Each path is a new rotation, seen through one point. The rows after it are directions, each followed by how far the rotation turns it, in degrees each step (0 if it stays put).
Each turn is a multiple of 5 degrees from 10 to 175, or 0.
Each row of a path follows its step; steps can be skipped.
Path 1:
step 0: [  2  -6 -54  34  45 -49 -29  16  14 -83  20  25  25  -5  15  57  48 -29
  52  14   0 -25 -43   6 -37  29 -11   6 -16   4  -3  46  29]
step 1: [-51  18  -4  16  93  27  11   9 -10  12  58  17  31  -1   7 -28  38 -38
  35   1 -17  -4  12  12 -32 -24  -3 -50   0 -16  20  47  70]
step 2: [-24 -46  20 -46  27 -33  12 -33   7 -36  29  25  -1 -11  -8  64  19 -18
  18  25   7   6 -50 -43 -12  52 -24 -48  -5  18  37  62  57]
step 3: [-51   9 -22  -6  59  25 -27  -6 -14 -37  55 -29  16  10  11   1 -25 -52
  38  44   2  -6 -45  -5 -64  13   9  55 -35 -20  -4  32  57]
step 4: [-38 -23  30 -22  49 -50 -16 -16  -1  12   1  26  26   3  -4  -8  26  -7
  42  -6  18  31   1  27 -25  56  64 -28  13 -36  14  55  90]
step 5: [-14 -62 -42 -14  33 -28 -21  25   3 -19  47  39  41  -1   3  42 -33 -18
  31  10 -25  19 -35 -15 -63  25 -40 -22 -38 -43 -41  52  17]
step 6: [-49  11   1  23  47 -29  59 -33   2  12  43  -7  10  67  21 -12  -3 -17
  68  33  19  16  24  22  -2  12 -16   5 -28 -22 -14  63  69]
step 7: [ -3 -47  11 -19  12 -23 -28 -26  -8 -19 -29  36  28  51 -23  61 -22 -89
  39   0  -1  10 -14 -15 -24  -1  22 -37  -9 -11  16  74  40]
step 8: [-18  12 -50  26  61 -32   6   2 -31   6  11 -21  -5  22 -19   8 -30  -2
  58 -19  -2 -39 -45   6 -60  11 -25  21 -23 -56  28  83  28]
Speeds:
[  4 -18   2  16  -5   5  28   8  16   9  16   1   8  -9  17  -4  10   8
  -6   1 -16   7  -1  -8   6 -11 -12 -22 -12   4 -12   6   7]  85
[  3  12 -18   8   8 -26   9  11 -10 -10  22   2  -8  -1  13  -5 -20   2
  -3   8  -3   0 -22  -3  -2 -17  10  12  -1   8  -1   0 -16]  140
[  2   5  -5 -16 -12 -22   0   6   2   8  -9   6 -27   5   5   7  24  -6
  15   5  -1   6 -11  -3  19  14  13 -14 -12  10  -7  -5   4]  155
[ -3 -13  -8   6   2  -3   8  29  -1  -4 -33  -5  13 -10   9 -14   1  -5
  15 -11  -7  -7  -2   1 -14  -2  19  -2   5   4  16  -2   3]  100
[ 15 -25  16  -1 -13  -6 -10  14  -5 -25  10   1 -11  12   7  13  -1   3
  -1  -5   3  -1  -7  -3  -4  -1 -10 -11   3 -23  19 -13  -3]  140
